Some points, one per row:
[-1.1  0.8  2.4 -0.7  1.0 -0.4 -1.6 -1.2  2.0  0.7 -1.0 -2.7 -0.9  0.3  1.1
 -1.1  0.7  0.1  0.5 -2.6  1.2  1.5 -1.9  0.6  0.8 -0.7  0.6  1.4 -0.6]
[-1.3 -0.9  1.5 -0.9  0.2 -0.7 -1.2  0.6  1.7 -0.6 -1.9 -2.2 -0.4  2.6  2.2
  0.8  0.6  0.0 -0.5 -2.1  0.2 -0.9  0.4 -0.2  0.7 -0.6  1.5  0.8  0.6]
[ 1.6 -2.0 -3.2  1.3 -2.1 -0.8  2.7  2.1 -3.8 -1.2  0.1  2.5  1.2  0.7 -2.1
  2.3 -1.8  0.1 -0.9  3.9 -2.5 -3.0  2.5 -1.7 -0.5  1.2 -1.2 -2.2  1.8]
[ 0.4  2.2  0.0 -0.1 -0.1  0.8  1.5 -0.7  0.7  1.2  1.0  2.0  0.2 -2.8 -0.9
 -1.2 -1.0  0.6  0.8  0.8  0.0  1.5 -1.2 -0.9 -0.8  1.0 -1.0  0.1 -1.8]
[ 0.9 -1.4 -1.4  0.7 -1.4 -0.8  0.9  1.4 -2.0 -0.7 -0.1  1.1  0.5  0.2 -1.0
  1.1 -0.5 -0.5  0.4  1.7 -0.9 -1.2  1.8 -0.8 -0.2  0.5 -0.2 -1.4  0.6]
[-1.0 -2.5  0.7 -0.6  0.1 -1.4 -1.4  0.3  0.2 -1.9 -1.6 -1.3  0.1  2.8  0.3
  1.0  0.3 -1.0  0.2 -0.6 -0.1 -2.1  1.5  0.1  1.4 -1.1  1.6  0.1  1.9]
[-1.5 -1.9  2.0 -0.7 -0.7 -1.8 -1.5  0.1  1.0 -0.6 -1.8 -2.9  0.4  3.5  1.7
  0.7  0.1 -1.0  0.0 -1.1  0.1 -1.7  0.3 -0.4  1.3 -0.5  2.0 -0.1  1.0]
[ 0.2 -1.7  0.2 -0.3 -0.6 -0.5  0.1  1.1 -1.3 -1.2 -1.2 -0.3  0.0  2.4  0.1
  1.6 -0.1 -0.2 -0.3  0.7 -1.0 -1.4  1.7 -0.2  0.0 -0.3  0.2 -1.1  1.1]
[ 0.2  3.1 -0.4  0.8  0.7  1.6  0.0 -1.7  1.1  2.3  2.4  1.4 -0.6 -4.4 -0.2
 -2.1  0.1  0.1  0.6 -0.8  1.2  3.2 -2.3  0.3 -0.9  1.1 -1.4  1.1 -2.6]
[-1.2 -2.7  0.8 -0.7  0.3 -1.8 -1.5  0.5  0.4 -1.8 -2.0 -1.7  0.2  2.8  0.5
  0.9  0.4 -0.9  0.3 -0.8  0.2 -2.5  1.2  0.2  1.0 -1.4  1.9  0.3  2.0]
[ 1.0  1.9 -2.3  0.8  0.5  1.8  1.9 -0.5 -0.7  1.1  3.1  3.0  0.6 -4.2 -2.2
 -0.8 -0.9  0.0 -0.4  1.9 -0.9  1.2 -0.3 -0.4 -1.3  1.0 -2.8 -0.4 -1.9]
[-0.1  0.2  0.9 -0.3  0.4 -0.8 -1.4 -0.1  2.0  0.3 -1.1 -1.8 -0.3  0.4  1.3
 -0.1  1.2 -0.2  1.1 -1.8  1.0  0.6  0.0  0.2  0.7 -0.2  1.1  0.1 -0.4]
[-1.7  0.6  2.4 -0.6  1.5 -0.7 -2.1  0.4  3.0  0.3 -1.0 -2.5 -0.6  2.7  2.3
 -0.9  1.3 -0.5  0.3 -2.7  1.8 -0.1 -0.6  1.3  1.8 -0.6  1.4  0.6 -0.1]
[ 1.1  1.0  0.2  0.3  0.5  0.0 -0.5 -0.5  0.6  0.5  0.4  0.1 -0.4 -1.0 -0.5
 -0.2  0.4  0.2  0.2 -0.3  0.0  0.8 -0.8  0.5 -0.5 -0.6 -0.4  0.2 -1.3]
[ 0.5  1.8  0.4 -0.3  1.8  1.9 -0.4 -0.4  0.7  1.1  0.8  0.2 -0.7 -1.6  0.0
 -0.5  0.2  0.2  0.6 -1.0  0.7  2.1 -0.7  0.4 -0.4  0.2 -0.9  0.5 -2.3]
[ 0.1  1.6  0.2  0.0  0.7  1.2 -0.1 -0.3  1.3  0.8  0.5  0.5 -0.4 -1.2  0.4
 -0.5  0.2 -0.2 -0.3 -0.9  0.3  1.5 -0.6  0.3 -0.2 -0.1 -0.2  0.9 -1.3]
[-0.5  1.1  0.8 -0.8  0.9  0.9 -0.6  0.2  1.9  0.9 -0.2 -1.3 -0.4 -0.2  1.4
 -0.5  0.2  0.3  0.2 -2.1  0.4  0.8 -0.2 -0.3  0.3 -0.1  0.3  1.6 -0.9]
[ 0.0 -1.1 -0.2 -0.1  0.7 -0.1 -0.1  0.0 -0.6 -0.7  0.1  0.5  0.5  0.1 -0.8
  0.1 -0.5 -0.5  0.5  0.5  0.1 -0.7  0.7 -0.1  0.3 -0.2  0.3  0.0  0.1]
[-0.6  1.2  0.1  0.1  0.5  0.5 -0.4  0.0  1.4  1.0  0.5 -0.2  0.2 -0.1 -0.4
 -0.4  0.5 -0.3  0.5  0.0  0.3  0.6 -0.8  0.4 -0.6 -0.3  0.4  0.4 -1.3]
[-0.1  4.3  1.1  0.1  1.6  1.7 -0.5 -1.9  2.2  2.5  2.8  0.6 -0.9 -4.5 -0.2
 -2.6  0.5  0.8  0.3 -2.0  1.2  4.1 -2.8  1.2  0.0  0.7 -1.7  1.0 -2.6]
[-0.6 -0.2 -0.1 -0.4 -0.1 -0.1 -1.4  0.2  0.8  0.4 -0.1 -1.3  0.3  1.0  1.0
  0.5  0.8 -0.2  0.7  0.2  0.4  0.0  0.3  0.2  0.2 -0.1  0.3  0.5  0.2]
[ 0.8 -1.2 -0.9  0.4  0.5  0.4  0.8  1.4 -1.9 -0.3 -0.1  1.1 -0.3  0.3 -1.2
  1.1 -0.7  0.2 -0.1  1.1 -0.9 -0.3  1.1 -0.3 -0.9  0.3 -0.7 -1.0  0.2]
[-1.4  0.3  1.7 -0.1  1.3 -0.4 -1.2  0.5  1.6  0.2 -0.6 -1.5 -0.1  2.3  1.6
 -0.7  0.2 -0.4  0.5 -1.2  1.2 -0.4 -0.6  1.5  1.1 -0.1  0.4  0.5 -0.1]
[-0.7 -0.8  1.3 -0.6 -0.7 -0.8 -0.9 -0.6  1.0  0.2 -0.8 -2.1 -0.2  2.1  1.0
  0.3  0.4  0.6  0.2 -0.9  0.2 -0.3  0.2  0.3  0.4 -0.3  1.7  0.2  1.3]
[-0.9  0.7  1.7 -0.8  0.5 -1.7 -2.6 -0.8  3.0  0.9 -1.6 -2.0 -0.6  1.3  2.8
  0.1  1.7 -1.0 -0.2 -2.8  1.5  0.1 -0.6  1.0  2.1 -1.3  2.1  1.9  0.2]
[ 1.2  1.1 -0.9  0.2  0.0 -0.4  0.3 -0.4  0.6  0.5  0.8  0.3 -0.5 -1.5 -0.4
 -0.4  0.9  0.2  0.2  0.3 -0.1  0.6  0.1 -0.4 -0.2 -0.2 -0.9  0.2 -0.6]
[ 0.4  0.1 -1.3  0.5 -0.9  0.6  1.1  0.4 -0.4 -0.1  0.7  1.2  0.0 -0.2 -0.8
  0.6 -0.8  0.1 -0.1  0.7 -1.0 -0.3  1.0 -0.3 -0.8  0.2  0.1 -0.8  0.7]
[ 1.4  1.0 -2.3  1.4 -1.1  1.6  2.6 -0.1 -2.7  1.2  2.4  3.2  0.0 -3.2 -2.2
 -0.6 -1.5  0.3 -0.5  2.7 -0.8  0.7  0.0 -0.7 -1.6  0.8 -2.9 -0.3 -0.4]
[ 0.4 -0.6  1.0 -0.1 -0.5 -0.4  0.0  0.1 -0.6 -0.7 -0.9 -0.1  0.3  1.0  0.4
  0.4 -0.2 -0.1 -0.2 -0.1  0.1 -0.7  1.4 -0.1  0.0 -0.1  0.0 -0.7  1.1]
[ 0.1  1.4  1.0 -0.2  0.8  0.3 -0.4 -0.8  0.7  0.9  0.0 -0.4  0.0 -1.0  0.5
 -0.8 -0.3  0.3  0.8 -0.7  0.5  1.2 -1.4  0.4 -0.3 -0.4  0.0  0.4 -0.9]
[ 0.6  2.0  0.3 -0.4  1.9  1.1 -0.5 -1.2  2.1  1.0  1.1 -0.2  0.2 -1.4  0.0
 -0.8  0.2  0.2  0.1 -0.6  0.7  1.1 -1.0  0.5  0.1 -0.3 -0.3  0.7 -1.5]
[ 0.4 -2.3 -1.4  1.4 -1.6 -0.2  2.0  1.4 -2.3 -1.4 -0.4  1.3  0.6  1.2 -0.9
  1.0 -1.3 -0.9 -0.8  2.7 -1.5 -2.1  1.4 -0.9 -1.1  0.5 -0.8 -1.8  1.5]
[ 0.5  0.9  0.5 -0.1  0.4  0.1  0.1 -0.7 -0.1  0.8  0.2 -0.1  0.2 -1.5  0.0
 -0.4 -0.3  0.2  0.7 -0.2  0.2  1.0 -0.6  0.4 -0.5 -0.3  0.0  0.2 -0.5]
[ 0.1 -3.8 -1.0  0.5 -1.9 -1.4  1.1  2.2 -3.0 -2.9 -2.1  0.3  0.2  4.0 -0.6
  2.2 -1.1 -0.1 -1.0  1.5 -1.3 -3.9  3.0 -0.6  0.8 -0.4  0.5 -1.4  3.7]
[-0.3  0.5  0.8 -0.1 -0.3 -0.1  0.6 -0.2  0.3  0.1 -0.1  0.7  0.5 -0.7  0.1
 -0.5 -1.0  0.2  0.6  0.2 -0.1  0.0 -0.3 -0.7 -0.3  0.5 -0.2  0.0 -0.6]
[ 0.0 -0.7 -0.5  0.4 -0.5 -0.4  0.7  0.4 -1.0 -0.7  0.5  0.4 -0.2  0.1 -0.7
  0.1  0.3  0.1 -1.0  0.5 -0.9 -0.5  0.5  0.5 -0.7 -0.3  0.4 -1.3  0.7]
[-0.4 -0.6  0.4 -0.7  0.4  0.1 -1.1  0.3  0.6 -0.5 -0.4 -0.1  0.1 -0.3  0.2
  0.0  0.4  0.5 -0.1 -0.5  0.1  0.5 -0.1  0.0 -0.4 -0.2  0.6  1.0  0.1]
[-0.5 -2.6  1.1  0.1 -1.2 -2.4 -0.4  1.2 -0.8 -1.7 -1.6 -1.9  0.1  3.5  0.6
  1.0  0.3 -0.4 -0.7  0.1 -0.6 -2.6  0.7  0.1  0.4 -1.5  1.2 -0.7  2.6]
[ 0.0 -0.8 -1.1  0.1 -1.0  0.3  1.2  1.1 -0.7 -0.3 -0.2  0.6  0.1  0.6 -0.3
  1.0 -0.5 -0.3 -0.8  0.6 -1.1 -1.1  1.1 -1.1 -0.5  0.3 -0.5  0.0  0.4]
[ 1.5 -0.1 -2.0  0.7  1.0  1.4  2.3  1.0 -2.9  0.5  1.6  3.0  0.2 -2.0 -2.4
  0.3 -1.7  0.5  0.3  2.8 -1.5  0.6  0.8 -0.3 -1.4  0.8 -2.3 -1.5 -0.9]
[ 0.2 -0.2  0.7  0.1  0.4 -0.5 -0.4 -0.2  0.0 -0.2 -1.3 -0.9 -0.3  0.4  0.6
  0.4 -0.2 -0.7  0.2 -0.8  0.5 -0.3 -0.5  0.1  0.4 -0.6  0.7  0.8  0.0]
[ 0.4  1.1  0.2  0.2  0.7  0.7  1.3 -0.7  0.5  1.2  1.1  1.2  0.1 -1.9 -0.1
 -1.0 -0.3  0.1  0.0  0.3  0.4  1.4 -0.6  0.3 -0.9 -0.1 -0.7 -0.6 -1.0]
10 more points follow, each with its number after it:
[ 0.7  0.7 -0.9  0.6 -0.2  0.3  1.2 -0.1 -1.4  0.3  1.7  2.2  0.3 -2.3 -1.6
 -0.6 -1.0  0.2 -0.7  2.0 -0.8  0.3  0.5 -0.3 -1.1  0.4 -1.9 -0.2 -0.1] 0
[-0.6 -2.5 -0.2  0.3 -1.1 -1.5  0.7  0.7 -2.0 -1.4 -1.9 -0.6  0.2  2.3  0.0
  1.7 -0.6 -0.6 -0.2  1.0 -0.6 -2.4  0.9 -0.6  0.5 -0.8  0.5  0.0  1.7] 1
[-0.2  0.7  0.6  0.0  1.0  0.4 -0.2 -0.9  0.6  0.3  0.3  0.1  0.0 -1.0  1.0
 -0.9 -0.1 -0.1  0.2 -0.6  1.2  0.7 -0.3  0.1 -0.5  0.9 -0.3  0.6 -0.7] 2
[ 1.3 -0.3 -3.1  1.1 -1.4  1.0  3.2  0.4 -2.5 -0.3  2.2  3.2  0.4 -2.3 -2.8
  0.2 -1.2  0.2 -0.9  2.8 -1.1 -0.3  0.8 -1.0 -1.2  1.6 -1.8 -1.4 -0.3] 3
[-0.7  0.6  1.4 -0.9  0.3  0.0 -0.2 -0.8  0.7 -0.1  0.0 -1.4  0.0  0.4  1.3
 -0.6  1.3  0.7  0.2 -0.7  1.4  0.1 -0.5  0.8  0.0 -0.5  0.4  0.2 -0.2] 4
[ 0.6 -1.4 -2.3  0.5 -1.3  0.2  0.9  1.1 -1.6 -0.3  0.4  1.5  0.7  0.3 -1.1
  1.1 -0.5 -0.2 -0.1  2.8 -1.2 -1.0  1.5 -0.7 -0.8  0.3 -0.8 -0.6  1.0] 5
[ 0.8 -1.8 -1.8  0.9 -1.7  0.5  1.7  1.8 -3.4 -1.3  0.7  2.4  0.8  0.0 -2.1
  1.6 -1.3  0.0 -0.2  2.7 -1.6 -1.4  1.4 -0.5 -1.0  0.4 -0.9 -1.4  1.0] 6
[ 0.2 -2.6 -1.3  1.0 -1.6 -0.9  1.8  1.8 -2.6 -1.1 -0.5  1.2  0.2  2.1 -0.5
  1.6 -1.0 -0.7 -0.7  1.5 -1.4 -2.2  1.5 -0.7 -0.3 -0.2  0.5 -1.6  1.9] 7
[ 0.0  1.8  0.1 -0.1  0.9  0.6  0.0 -0.7  1.4  0.6  1.8  0.2 -0.5 -2.1  0.1
 -1.3  1.0  0.2 -0.4 -1.1  0.3  1.8 -1.0  0.9 -0.9 -0.3  0.0  0.0 -1.4] 8
[-1.5 -0.6  1.5 -0.2  0.7 -0.9 -0.9  0.5  2.0 -0.3 -1.3 -1.7 -0.3  3.0  1.7
  0.0  1.0 -0.5  0.1 -1.3  1.2 -0.8  0.3  1.1  1.7 -0.1  1.1 -0.3  0.6] 9
Which three of these numbered points are nearest to each point below, ignoring the 2 directions in which the first points spread most? Their numbers follow each, nearest first.
[ 0.1  2.3  0.8 -0.5  1.5  0.6 -0.5 -1.5  1.5  1.4  0.2 -0.1 -0.6 -2.4  0.5
 -1.2  0.5 -0.1  0.3 -1.5  1.4  1.8 -2.1  0.2  0.2 -0.3 -0.5  1.9 -2.2] > 1 0 2
[-0.2 -0.1  0.0  0.3 -0.3  0.1  0.3  0.2 -0.6  0.4  0.2  0.2 -0.4  0.0  0.2
 -0.2 -0.4 -0.1  0.2 -0.3  0.3  0.3 -0.3  0.0 -0.5  0.0  0.0  0.3  0.5] > 7 6 1
[ 0.2 -1.6 -0.4  0.8 -0.6 -0.9  1.0  0.1 -1.5 -1.2 -1.1  0.6  0.4  0.6 -1.0
  1.0 -0.9 -0.7 -0.4  1.5 -0.7 -1.7  0.3 -0.7 -0.2 -0.7 -0.1  0.0  0.8] > 1 0 6
[-0.7 -0.1  1.1  0.1 -0.3 -0.3 -1.0  0.0  0.4  0.4 -0.5 -1.3 -0.7  1.3  1.4
 -0.2  0.5 -0.1  0.5 -1.6  0.8  0.2 -0.5  0.2  0.3 -0.8  0.5  0.7  0.6] > 7 6 1
[ 0.2  0.8  0.0  0.2  0.1  0.3  0.3 -0.7 -0.2  0.4  1.2  1.0  0.1 -2.0 -0.9
 -0.9 -0.3  0.0  0.0  0.6 -0.2  1.1 -0.1  0.0 -0.7  0.2 -1.2  0.1 -0.8] > 0 6 2
[ 0.5  2.2 -0.7  0.2  0.8  2.0  0.4  0.3  0.1  1.1  2.2  1.6  0.3 -3.0 -1.0
 -0.8 -0.2  0.4  0.6 -0.3  0.1  1.8 -1.4  0.2 -0.8  0.6 -0.6  0.6 -2.1] > 6 7 3
[ 0.3 -0.8 -0.4  0.4 -0.2 -0.2  0.9  0.3 -0.7 -1.1  0.6  0.1  0.2 -0.2 -1.0
 -0.1 -0.1  0.1 -1.2  0.3 -0.8 -0.5  0.5  0.1 -0.8 -0.4  0.5 -1.3  0.6] > 8 3 0
[ 0.6  1.4 -0.8  0.6  0.0  1.0  0.9 -0.4 -0.1  0.6  1.9  1.3 -0.3 -2.1 -1.0
 -0.6 -0.3 -0.3 -0.3  0.1  0.2  0.7 -0.8  0.0 -0.3  0.9 -0.9  0.1 -1.4] > 3 7 6
[-0.1  1.6  1.7 -0.9  1.4  0.6 -0.9 -0.9  1.5  0.6  0.5 -1.4 -0.7 -0.4  1.7
 -1.3  1.7  0.4  0.5 -1.5  1.8  1.0 -1.5  1.2  0.6 -0.5  0.4  0.5 -1.3] > 4 8 6
[ 0.0 -1.3  0.0  0.1 -0.4  0.2  0.1  1.6 -1.5 -1.0  0.0  0.0  0.6  0.9 -0.6
  1.1 -0.5  0.0  0.3  0.0 -0.5 -0.8  0.4  0.3 -0.2 -0.3  0.8 -0.5  0.8] > 6 7 8
[ 1.3  2.7 -2.8  0.7  0.2  2.6  1.5 -0.9 -0.3  2.0  2.9  2.9  0.7 -4.7 -1.8
 -0.9 -0.5  0.4  0.4  2.4 -0.2  2.4 -0.8 -0.7 -1.2  1.6 -3.3  0.2 -2.5] > 5 3 6
[-0.4 -4.5 -1.2  0.8 -2.6 -2.1  0.7  1.1 -2.1 -2.6 -2.0 -0.6  0.6  3.9 -0.6
  2.3 -0.8 -1.0 -0.8  1.6 -1.2 -4.0  2.8 -1.2  0.7  0.0  1.9 -2.0  3.7] > 3 7 2
[-0.7  2.1  0.8 -0.4  1.6  0.7 -0.1 -0.7  2.6  1.4  0.6 -0.3 -0.5 -0.3  1.0
 -1.5  0.8 -0.1  0.2 -1.4  1.6  1.4 -1.1  0.9  1.1  0.6 -0.7  0.4 -2.0] > 9 3 2
[-0.3  1.0  1.3 -0.3  0.5 -0.2 -1.3 -0.9  1.2  0.2  0.0 -1.0 -0.3 -0.4  0.5
 -1.0  0.5  0.3  0.3 -1.3  0.9  0.9 -0.3  0.6  0.1 -0.2  0.3  1.0  0.0] > 0 2 6
[-0.5  1.7  0.6  0.1  1.1  0.6  0.1 -0.3  2.3  1.2  0.2 -0.4 -0.4  0.3  0.8
 -1.1  0.8  0.0  0.1 -1.1  1.4  0.6 -0.8  0.9  0.8  0.6 -0.4  0.2 -1.1] > 9 3 7
[-0.6 -0.4  1.7 -0.8  0.9  0.0 -2.0  1.0  0.7 -0.5 -0.5 -1.5 -0.2  1.6  0.8
  0.3  0.2  0.1  0.5 -1.8  0.7 -0.3 -0.3  0.5  0.7 -0.7  1.5  0.3  0.4] > 6 7 0
[ 1.2 -2.6 -3.2  1.4 -1.8 -0.5  3.6  1.7 -4.7 -1.7 -0.3  3.7  0.6  1.2 -3.5
  2.0 -2.0  0.3 -1.0  4.9 -2.2 -2.7  2.3 -0.9 -0.5  0.9 -1.7 -2.6  2.3] > 9 1 3
[ 0.9 -4.0 -2.5  1.4 -2.2 -1.3  3.0  1.3 -4.9 -2.2 -1.0  2.1  1.0  1.5 -2.2
  2.4 -2.1 -0.5 -1.2  4.3 -2.3 -3.6  1.7 -1.3 -1.1 -0.3 -0.8 -1.7  2.7] > 1 0 7
[ 0.2  0.7  0.3  0.2 -0.5 -0.1  0.7 -0.2 -0.4  0.2  1.4  0.3 -0.1 -0.5 -0.2
 -0.7  0.1 -0.1 -0.7  0.5 -0.3  0.0 -0.1  0.0 -0.2 -0.7 -1.2 -0.3  0.0] > 0 8 4
[ 0.5  0.4 -0.6 -0.1  1.5  0.5  0.0 -0.7 -0.1  0.1  0.7  1.3  0.2 -1.7 -0.9
 -0.9 -0.5  0.3 -0.2  0.7 -0.2  0.8 -0.3  0.1  0.0  0.2 -1.7 -0.4  0.0] > 0 2 6
[ 0.8 -0.2 -0.3  0.4 -0.1 -0.3  1.1  0.5 -1.4  0.0  1.2  0.9 -0.1 -0.6 -1.1
 -0.3 -0.2  0.3 -0.8  1.4 -0.8 -0.3  0.1 -0.1 -0.5 -0.3 -1.0 -0.7  0.3] > 0 8 7
Here are 10 other points, each followed by its number:
[ 0.9  2.9 -0.7 -0.4  1.2  2.1  1.6 -1.3  0.3  1.4  2.1  1.6  0.0 -3.6 -0.7
 -1.9  0.5  1.1  0.2  0.6  1.0  2.4 -2.0  0.6 -1.2  0.4 -1.9  0.4 -2.5] 0
[ 0.5  1.4  0.3 -0.1  0.9  1.5  0.1  0.3  0.3  0.9  1.5  0.2 -0.1 -2.1  0.0
 -0.5  0.3  0.1  0.9 -1.7  0.2  1.7 -1.5  0.6 -0.4 -0.3 -0.2  0.6 -1.5] 1
[-0.6 -0.3  0.8 -0.9  0.1 -0.5 -2.2 -0.2  1.8  0.2 -1.0 -2.6  0.2  2.0  1.7
  0.6  1.1 -0.1  0.9 -1.3  0.5 -0.4 -0.1  0.6  0.9 -0.6  1.5  0.8  0.4] 2
[ 0.8 -0.8 -0.4  0.0  0.0 -0.5 -0.4  0.2 -0.9 -0.7 -0.1 -0.9  0.3  0.4  0.1
  0.5  0.6  1.0 -1.4  0.5 -0.6 -0.6  0.2  0.3 -1.1  0.1  0.5 -0.8  0.3] 3
[-0.1  1.9  0.2 -0.1  1.2  0.4 -0.4 -0.7  0.8  1.6  1.1 -0.4 -0.6 -1.7  0.3
 -0.7  0.2 -0.2 -0.4 -0.7  0.5  1.4 -1.2  0.3  0.3  0.5 -1.1  1.2 -1.8] 4
[-0.2  0.7  0.7 -0.6  0.7  0.8 -0.9 -0.7  0.6  0.3  0.3 -0.1  0.0 -1.4  0.2
 -0.2  0.5  0.2  0.0 -0.8  0.5  0.9 -0.6  0.2 -0.4  0.3  0.0  1.0 -0.9] 5
[ 0.7  2.8 -1.2  0.0  1.0  0.6  0.1 -0.8  1.4  1.9  1.1  1.8 -0.5 -3.4  0.6
 -0.5  0.8 -0.5 -0.1 -0.2  0.7  1.7 -0.8  0.2  0.5  0.1 -1.4  1.2 -2.2] 6
[-0.8  1.2  1.7 -0.2  0.6  0.3 -1.8 -0.6  1.4  1.2  0.3 -1.4 -0.9 -0.3  1.5
 -1.3  0.8  0.0  0.5 -2.3  1.6  1.3 -1.5  0.7  0.1 -0.9  0.2  1.3 -0.4] 7
[ 0.8 -0.2 -1.6  0.9 -0.7  0.3  2.2  0.3 -1.5 -0.4  1.5  1.7  0.3 -1.3 -1.9
 -0.2 -0.4  0.3 -1.3  1.6 -1.6 -0.1  0.9  0.0 -2.0  0.1 -0.8 -1.9  0.3] 8
[-0.6 -2.1  0.5 -0.4 -0.5 -0.7  0.4  1.3 -1.5 -1.5 -0.9 -0.9  0.5  1.9  0.4
  0.6  0.1  0.1  0.5  0.0  0.0 -1.8  0.8 -0.4  0.0  0.0  1.2  0.0  0.9] 9
Which three of these numbered points are nearest to each point below, ignoring the 2 directions in which the first points spread most? Their numbers follow each, nearest first.
[-0.3  1.8 -0.1 -0.3  0.6 -0.4 -0.9 -0.5  1.9  1.2  0.0  0.2 -0.3 -1.2  1.3
 -0.2  1.1 -0.8  0.2 -1.2  1.0  1.2 -1.0  0.6  0.8 -0.5 -0.1  1.6 -1.3] > 6 4 2
[ 0.6 -0.2  0.0  0.1  1.0  1.1  0.6  0.6 -0.8  0.2  0.4  0.8  0.0 -0.6 -0.7
  0.3 -0.4  0.2  0.6  0.4 -0.3  0.7  0.4  0.1 -0.4  0.2 -0.9 -0.8 -1.0] > 1 5 9
[-0.3  0.0  1.1 -0.5  0.6 -0.1 -1.1  0.3  1.1 -0.4 -1.4 -1.8 -0.7  1.9  1.4
  0.3  0.6  0.3  0.5 -2.5  1.1 -0.3  0.0  0.4  1.3 -0.3  1.2  1.0  0.9] > 1 7 5
[-0.7  0.3  1.9 -0.8  1.7 -0.2 -2.3  0.0  2.6  0.6 -1.7 -2.7 -1.0  1.4  2.4
 -0.4  0.9 -0.3  0.6 -3.4  1.1  0.6 -0.9  0.5  0.7 -0.9  2.3  2.0 -0.1] > 1 5 7
[ 0.5  1.6 -0.8 -0.2  1.0  1.3 -1.0 -0.5  1.3  1.6  1.0  0.2  0.0 -1.5  0.4
 -0.7  0.8  0.3  0.9  0.2  0.3  1.7 -0.7  0.2  0.1  0.6 -1.1  0.6 -1.3] > 2 4 5
[-0.4 -2.0  0.6 -0.8  0.0 -1.7 -2.4  1.2  0.8 -0.5 -1.7 -2.8  0.3  3.3  1.5
  0.9  0.9  0.1  0.7 -0.8  0.1 -1.5  0.7  0.0  1.0 -0.7  1.9  0.5  1.8] > 2 5 7
[ 0.1  0.8 -0.4  0.4  0.5  0.6  0.9 -0.4 -0.7  1.1  0.8  0.7  0.0 -1.4 -0.6
 -0.2 -0.5  0.0 -0.7  0.3 -0.4  0.6 -0.2 -0.1 -0.1  0.6 -1.4  0.6 -1.0] > 4 5 7
[-1.2 -2.7  1.8 -1.2  0.0 -1.7 -0.9  1.4 -0.6 -1.8 -1.9 -2.2  0.5  3.8  1.4
  1.0  0.2 -0.2  0.3 -0.7  0.3 -2.8  1.0 -0.1  1.1 -0.7  2.0 -0.2  1.6] > 9 5 0
[-0.5  0.6  1.1  0.3 -0.3  0.3 -0.9 -0.3  0.1  0.7  0.1 -0.6 -0.6  0.1  1.0
 -0.9  0.1  0.1  0.2 -1.4  1.1  0.5 -0.8  0.3  0.0 -0.3  0.2  0.9  0.1] > 7 9 5
[ 0.0 -1.1  1.4 -0.4  0.7 -0.2 -1.0  0.8 -0.4 -0.4 -1.1 -1.1 -0.3  2.2  0.9
  0.8  0.3  0.0  0.2 -0.7 -0.3 -0.5  0.9  0.4  0.1 -0.7  0.5 -0.4  0.4] > 1 5 7
[-0.8  3.3  2.2 -0.5  2.2  0.5 -2.2 -1.8  3.5  2.5  0.7 -2.1 -1.2 -1.8  1.9
 -1.8  1.3  0.0  0.4 -3.5  1.9  2.6 -2.4  0.9  0.4  0.1  0.1  2.4 -2.7] > 4 5 7
[ 0.2 -1.6 -1.0  0.3 -0.9 -0.2 -0.2  1.0 -0.8 -0.7 -0.6 -0.2  0.7  1.3 -0.3
  1.2 -0.4 -0.2  0.0  1.6 -0.9 -1.2  1.2 -0.5 -0.1  0.0 -0.5 -0.6  1.4] > 2 5 4
[-0.3 -2.3  0.0  0.6 -1.0 -0.7  0.5  1.2 -2.0 -0.9 -0.6 -0.2  0.0  1.8  0.1
  0.7 -0.9 -0.4  0.1  0.8 -0.3 -1.5  0.4 -0.2 -0.3 -0.5  0.4 -0.4  2.0] > 7 9 1
[ 0.2  0.8  0.4 -0.7  1.5  0.7  0.1 -0.2  0.1  0.3  0.9 -0.4  0.1 -1.7  0.3
 -1.0  0.4  0.3  0.9 -1.1  0.8  0.9 -1.0  0.0  0.3  0.9 -0.4  0.6 -1.5] > 9 5 1
[-1.2 -0.6  0.8 -0.7 -0.5 -1.0 -2.6  0.3  1.1  0.0 -0.8 -2.2  0.2  2.5  1.5
  0.4  1.1 -0.3  0.2 -0.8  0.3 -1.0  0.4  0.5  1.1 -0.5  1.0  0.8  0.7] > 2 4 5
[ 0.6  0.1 -1.7  0.5 -0.8  0.9  0.6  0.4 -0.7  0.6  1.3  1.4  0.8 -1.3 -0.9
  0.4 -0.6 -0.2  0.0  2.2 -0.6  0.1  1.0 -0.7 -0.3  0.6 -1.5 -0.5 -0.2] > 2 4 5
[-0.2 -1.3  0.1  0.5 -0.3 -0.1 -0.1  0.7 -1.0 -0.5 -0.4 -0.1 -0.1  1.2  0.0
  0.1 -0.4 -0.3  0.1  0.1  0.0 -0.6  0.3 -0.3 -0.2 -0.5 -0.1  0.0  1.2] > 7 5 9
[ 0.2  2.6 -0.1 -0.6  1.7  0.2 -1.2 -1.0  2.4  2.1  0.0  0.1 -0.9 -2.2  1.4
 -0.9  1.5 -0.3  0.6 -2.0  1.6  2.3 -1.5  0.5  1.3 -0.2 -0.4  2.0 -2.1] > 6 4 2
[-0.6 -1.7  0.8 -0.6 -0.2 -0.8  0.1  0.6 -0.7 -1.3 -0.8 -1.0  0.5  2.1  0.7
  0.4  0.3  0.2 -0.2  0.8  0.1 -1.6  0.4  0.5 -0.4 -1.0  0.8 -0.6  1.5] > 0 9 7
[-1.1 -3.6  1.0 -0.7 -0.7 -1.4 -1.4  0.8 -1.2 -2.4 -2.9 -2.1  0.3  3.5  1.0
  1.8  0.2 -0.2 -0.4 -0.4 -0.5 -2.2  1.4  0.0  0.7 -0.9  2.3 -0.4  2.6] > 5 9 7
[-0.3  0.7  0.5 -0.6  0.7  0.6 -1.0 -0.7  0.6  0.1 -0.3 -0.4  0.1 -1.2  0.8
 -0.2  0.5  0.4  0.0 -1.1  0.8  1.4 -0.7 -0.1  0.2  0.2  0.6  1.3 -0.8] > 5 9 2
